One turn moves every row onto another: examples first, then more rows asked
Veta: .17 .14 .10 .24 -.09 -.03 -.15 -.07 -.27 -.13 .07 .11 .17 -.07 .22 .04 -.04 .01 .24 .02 -.05 .19 -.17 .13 .17 -.02
gafov: -.11 .12 .18 .03 -.02 .07 -.22 .01 -.16 -.07 -.04 .21 .04 .01 .17 .01 -.01 .02 .04 .04 .21 .39 -.04 .13 .14 -.05
sotal: .16 .02 .08 -.02 -.01 -.15 -.09 -.03 .01 -.19 -.13 .05 -.06 .19 .20 .16 .14 .08 .03 -.11 -.01 .37 -.01 .10 -.24 -.08
rokif: .12 .06 -.02 .00 .04 .12 .01 -.27 -.32 -.10 .07 .08 .12 -.13 .15 .20 -.03 -.18 .13 -.05 -.09 .05 -.01 .15 .13 .17
Fizar: .13 -.15 .28 -.05 -.01 .00 .06 -.09 -.17 -.21 .27 .14 .06 -.03 .16 .24 -.10 .01 .19 -.18 -.03 .06 .03 .02 -.20 -.07
gano: -.15 -.02 .15 -.21 -.01 -.11 .13 -.18 -.23 -.15 -.21 .11 .08 .12 .10 .12 -.20 -.12 .14 .01 -.02 .10 .03 .08 -.15 -.05
fava: .04 .18 .05 .06 -.03 .07 -.09 -.23 -.09 -.08 .02 .31 -.04 .07 .05 .21 .08 .04 .02 .07 .04 .16 -.13 -.27 -.14 .12
vazis: -.04 .03 .18 .01 .02 -.05 -.11 .05 -.12 -.04 .28 .07 -.09 .07 .16 .13 -.20 .08 -.07 -.13 -.16 .22 .00 .25 -.19 -.13
ven: .09 .04 .11 .03 .04 -.08 -.05 -.01 .06 -.11 -.06 .05 -.06 .17 .14 .20 .05 .13 -.02 -.14 .09 .34 -.07 .14 -.29 -.13
Nabit: .06 .16 -.01 .05 .12 -.33 -.02 -.18 -.03 -.14 -.03 .06 -.07 .03 .17 .10 -.07 -.15 .00 .12 -.07 .19 -.09 .24 -.21 -.01
Samu: .12 -.07 .34 -.01 -.01 .06 .02 -.15 -.22 -.23 .30 .19 .07 .02 .23 .20 -.18 .03 .17 -.04 -.08 .19 .14 .04 -.14 .00
bito: .03 .19 .07 .06 .14 -.38 -.03 -.15 -.11 -.07 -.04 -.04 -.04 -.02 .09 .12 -.01 -.08 -.03 .05 -.04 .18 -.10 .18 -.19 .00
Dol: -.07 .01 .12 -.12 .05 -.17 .07 -.14 -.21 -.12 -.18 .06 .07 .02 .03 .15 -.27 -.06 .06 -.01 .07 .06 .13 .22 -.12 -.05
Nuzet: -.07 .17 .08 .11 .03 .11 -.21 -.12 -.22 -.05 -.13 .12 .01 -.02 .12 .09 -.07 .07 -.02 .11 .17 .39 -.11 .19 .08 .04
zoda: .05 .08 .02 .10 -.08 .20 -.08 -.19 -.11 -.11 .10 .21 -.04 .06 .09 .24 .13 .09 .13 -.01 .01 .20 -.25 -.18 -.13 .08
Vitu: .18 .06 .12 .04 .06 -.13 -.06 -.06 .00 -.14 -.10 .11 -.09 .21 .23 .19 .19 .09 .07 -.14 -.05 .34 -.04 .17 -.19 -.02
bitur: .16 .14 -.07 -.12 .08 .10 -.02 -.20 -.23 -.13 .08 .09 .15 -.04 .19 .09 -.05 -.23 -.01 -.16 -.12 .10 .03 .16 .07 .13
mas: -.07 -.02 .20 .01 -.25 -.03 -.04 -.12 -.10 -.08 .17 .15 .05 .00 .04 .07 .04 .02 -.05 .05 -.10 .05 -.02 -.16 -.20 -.19
Bis: .13 -.07 .35 -.08 -.04 .05 -.01 -.08 -.17 -.24 .24 .16 .04 .01 .26 .28 -.13 .02 .18 -.13 -.10 .15 .14 .01 -.14 -.04
nezo: .17 .22 .17 .15 -.13 .01 -.07 -.10 -.33 -.13 .10 .15 .21 .00 .25 .11 -.01 -.05 .21 .02 -.02 .25 -.18 .17 .17 -.10
gon: .14 .04 .02 .05 -.07 .12 .03 -.16 -.17 .08 .00 .12 .14 .04 .24 .25 -.01 -.11 .03 -.18 -.27 .10 -.28 -.04 -.08 -.06
zoni: -.04 -.09 .15 .12 -.24 -.11 .01 -.09 -.12 -.01 .22 .16 .06 .06 .03 .14 .03 .00 .01 .02 .01 .07 -.05 -.15 -.16 -.17
Zapa: .14 .16 -.05 -.11 .05 .10 .00 -.20 -.26 -.14 .07 .16 .09 -.04 .19 .23 -.06 -.23 .03 -.11 -.13 .09 .00 .13 .12 .19
Gib: -.05 .12 .08 .03 -.01 .04 -.21 -.03 -.21 -.13 -.05 .19 .03 .00 .15 .04 -.04 -.02 -.01 .11 .20 .46 -.06 .14 .14 .01
lovev: -.04 -.02 .18 .02 .08 -.07 -.15 .01 -.02 -.06 .24 .14 -.12 -.05 .20 .09 -.16 .04 -.06 -.07 -.18 .26 .07 .18 -.17 -.15
Biti: .07 .16 .07 .05 -.10 .09 -.08 -.22 -.15 -.19 .07 .24 -.03 .07 .07 .24 .11 .05 .07 .04 .02 .24 -.16 -.29 -.12 .10
bub: -.13 -.04 .13 -.23 .00 -.12 .04 -.11 -.19 -.12 -.23 .14 .04 .07 .11 .17 -.26 -.12 .08 .04 .00 .10 .09 .12 -.11 -.04
Til: -.14 .24 .10 .08 .06 -.08 .03 -.16 -.21 -.04 -.08 .24 .01 .05 .15 .23 -.31 -.07 .25 .18 -.02 .24 -.14 .07 .01 -.05
tul: .12 .15 .02 .00 -.10 .11 .04 -.14 -.18 .06 .00 .13 .13 .04 .16 .24 .11 -.06 .04 -.21 -.30 .12 -.16 -.06 .00 -.13
Benud: -.21 .25 .12 .10 .05 .01 .02 -.15 -.14 -.02 -.07 .06 .05 .00 .17 .22 -.31 -.04 .21 .20 -.05 .19 -.10 .08 -.01 -.01

Biti moves to -> Zapa
tul moves to -> nezo
Where do these go?
fava moves to -> bitur
Fizar moves to -> zoda
gon moves to -> Veta

One turn moves every row onto another: examples first, then more rows asked
romur: -.08 .22 -.26 .01 -.08 -.09 .15 -.16 -.14 .02 -.09 .06 .02 -.17 .08 .04 -.14 -.21 .05 .13 -.03 .05 .03 .13
bosi: .02 -.12 .01 -.07 .10 -.09 .06 .10 .10 -.12 .00 .01 -.23 -.07 .10 .24 .05 -.20 .00 -.03 -.07 -.01 .19 .13
zamus: .02 .09 -.06 .03 -.02 -.20 -.06 -.10 .17 -.25 .08 .08 -.09 .27 -.11 -.06 .12 -.20 -.10 .02 -.07 -.09 -.03 .10
Setog: -.08 .21 -.05 .05 -.13 .05 .13 -.02 -.08 .08 .11 .09 .05 .21 -.07 .07 -.06 .06 -.12 -.12 .13 -.09 .12 .18
zuvez: -.13 -.07 -.10 -.13 .14 -.11 .08 .02 -.20 -.08 .01 -.02 .06 -.02 -.17 .14 -.22 -.27 -.07 .00 -.14 -.01 .22 .15
Vazur: .05 .18 -.26 -.13 -.30 -.12 .09 -.10 -.16 -.10 -.07 .14 -.01 -.12 -.01 .12 -.11 .02 .06 .03 -.06 .06 .05 .12
Repuf: -.21 .13 .03 -.17 .01 -.23 .06 -.03 -.03 -.19 -.01 .05 .11 .02 -.26 .09 -.05 -.24 .06 .01 -.08 -.01 -.18 -.06
sisi: .05 .13 -.18 -.27 .18 -.14 -.04 .05 .12 .06 .14 -.04 -.08 -.11 -.16 .22 -.05 -.14 -.11 .02 .23 -.02 .09 .09
vaso: -.09 .14 -.23 -.03 -.24 -.07 .24 -.07 -.13 -.01 -.01 .05 .03 -.16 .09 .06 -.16 -.23 .07 .10 .06 .04 .03 .12
Rifa: -.18 .12 -.01 -.16 -.25 -.08 .05 -.14 .03 .02 .15 .02 -.08 -.01 -.24 .31 .15 -.18 -.10 .00 .13 .02 .03 -.03
fod: -.08 .20 -.04 .02 -.17 .05 .13 -.01 -.08 .11 .11 .05 .04 .17 -.11 .04 -.01 .05 -.18 -.01 .14 -.06 .13 .23
Nav: .04 .20 -.07 -.33 .04 -.08 -.10 .11 .16 -.01 .20 -.01 .06 .02 -.21 .23 -.19 -.12 .02 -.04 .15 .02 .15 .11
Katif: .05 -.14 -.13 -.01 .07 -.18 -.01 .09 .13 -.07 .06 .09 -.16 -.15 .05 .27 .01 -.16 .02 -.02 -.05 .00 .24 .11
Pogu: .09 .18 -.24 -.07 -.31 -.10 .12 -.06 -.18 -.13 -.04 .17 .04 .00 -.06 .12 -.16 .02 .02 .06 -.07 .06 .07 .08
Lag: .06 .16 -.19 -.24 .24 -.14 -.03 .00 .06 -.05 .12 -.10 -.04 -.05 -.12 .24 -.02 -.14 -.11 .08 .24 .00 .11 .16
vove: -.11 .17 .07 -.03 -.09 -.08 -.06 -.04 .19 -.14 .15 .11 -.03 .14 .02 -.06 .02 -.45 .01 -.04 -.11 -.01 .02 .09
Dif: -.06 .11 .05 .03 -.12 -.11 -.06 -.11 .19 -.14 .14 .14 -.01 .19 -.02 -.06 .03 -.41 -.01 .01 -.09 -.01 .04 .19
lub: -.15 .03 .02 -.16 -.22 -.06 .18 -.08 .09 -.05 .12 .05 -.07 .13 -.20 .26 .15 -.22 -.09 -.06 .20 .03 .00 -.03
Rura: -.07 .18 -.19 -.03 -.15 -.14 .17 -.14 -.20 .03 -.08 .12 -.01 -.17 .09 .02 -.15 -.17 .05 .08 .02 .00 .06 .19
ritu: .02 .18 -.13 -.20 .20 -.10 -.10 .08 .06 -.02 .13 -.10 -.01 -.13 -.15 .21 -.08 -.22 -.13 .10 .23 -.05 .10 .02
vefo: .05 .19 -.16 -.24 .21 -.10 -.07 .07 .09 -.06 .18 -.10 -.01 -.06 -.19 .21 -.09 -.16 -.09 .08 .22 -.07 .07 .12
som: .10 .13 -.08 -.03 -.04 -.17 -.01 -.03 .13 -.30 .10 .13 -.09 .25 -.08 .00 .20 -.21 -.12 .04 -.08 -.08 .00 .13
nanef: -.03 .14 -.07 .14 .08 -.12 -.05 .20 .12 -.13 .04 .20 -.08 .05 .07 .09 -.02 .10 .01 -.04 .04 -.03 .03 .03
ruz: -.07 .17 -.30 -.03 -.17 -.08 .14 -.13 -.15 -.02 -.04 .09 .02 -.22 .06 .06 -.11 -.17 .08 .11 .04 .06 .00 .14
fedud: -.07 -.01 -.06 -.09 .14 -.17 .18 .00 -.18 -.12 -.02 -.01 .14 -.02 -.17 .11 -.13 -.30 -.01 .00 -.19 -.04 .13 .25
zurol: .09 -.12 -.08 -.04 .09 -.16 .09 .11 .09 -.09 .05 .10 -.14 -.17 .04 .30 .01 -.16 -.04 .02 -.08 .01 .21 .16
dagit: -.16 .09 .00 -.16 -.27 -.01 .11 -.14 .07 .07 .14 .02 .00 .01 -.17 .31 .11 -.17 -.14 -.02 .12 .02 .02 -.02
kapib: -.08 .09 .04 .01 -.10 -.12 -.05 -.07 .13 -.15 .20 .18 .00 .27 -.05 -.07 .00 -.35 .04 -.05 -.07 .07 .05 .13
paze: -.22 .09 -.02 -.11 -.08 -.15 .12 .01 -.03 -.19 -.05 .09 .17 -.04 -.25 .04 -.05 -.25 -.02 .06 -.07 .00 -.07 -.16
laku: -.10 .14 .12 .03 -.07 -.14 -.08 -.03 .16 -.18 .15 .11 -.09 .18 -.06 -.08 -.01 -.36 .04 .03 -.11 -.01 .02 .13
Nuted: -.12 .19 -.10 -.01 -.03 .00 .12 -.03 -.10 .13 .09 .13 -.01 .23 -.15 .14 -.04 .07 -.13 -.04 .17 .01 .19 .17
Tebul: .09 .19 -.06 -.30 .01 -.14 -.11 .12 .15 -.01 .13 .04 .07 .03 -.23 .27 -.11 -.07 .00 -.01 .15 .07 .21 .03
Neni: -.28 .14 .00 -.13 -.01 -.19 .01 -.03 .01 -.18 -.01 .01 .15 .00 -.26 .13 .01 -.26 .03 .04 -.07 .04 -.14 -.09
tani: .07 .18 -.24 -.14 -.26 -.14 .20 -.08 -.15 -.09 -.11 .07 -.05 -.05 .02 .13 -.07 .04 .02 .05 -.09 .01 .07 .14
nifu: .04 .10 -.25 -.11 -.32 -.11 .13 -.10 -.21 -.08 -.08 .10 .08 -.02 -.02 .07 -.10 .00 .04 .08 -.03 -.01 .09 .14
ket: -.04 .20 -.03 .10 .07 -.08 .05 .15 .09 -.06 -.08 .21 -.06 .01 .06 .01 .04 .11 .01 .05 -.02 -.03 .08 .01
fono: .01 .11 -.03 .00 .06 -.15 -.08 -.12 .02 -.25 .10 .06 -.15 .22 -.05 -.05 .14 -.23 -.15 .01 -.13 -.08 -.01 .15
Tiv: .02 .15 -.03 -.33 -.05 -.05 -.10 .09 .08 -.04 .22 -.01 .05 .02 -.15 .27 -.21 -.16 -.01 -.07 .18 .08 .19 .07
famed: -.03 .12 -.06 .12 .08 -.07 -.04 .17 .11 -.09 .04 .15 -.04 .10 .09 .02 -.02 .11 .08 .01 .06 -.07 -.02 .04
molir: -.03 -.04 -.07 -.12 .08 -.21 .18 .01 -.12 -.07 -.03 .01 .12 -.06 -.16 .07 -.18 -.28 -.08 -.02 -.18 -.03 .19 .26
Vub: .04 .11 -.07 -.34 -.03 -.06 -.11 .15 .09 .01 .21 -.03 .01 -.05 -.23 .26 -.12 -.13 .01 .03 .14 .06 .16 .06
dav: .07 .11 -.02 .01 -.08 -.15 -.07 -.11 .10 -.26 .08 .11 -.11 .22 -.08 -.02 .13 -.25 -.15 .04 -.12 -.10 .00 .20

romur moves to -> Lag
sisi moves to -> zamus
dagit moves to -> Neni
Where do these go?
zuvez moves to -> bosi
ruz moves to -> vefo
fono moves to -> tani
Repuf moves to -> molir

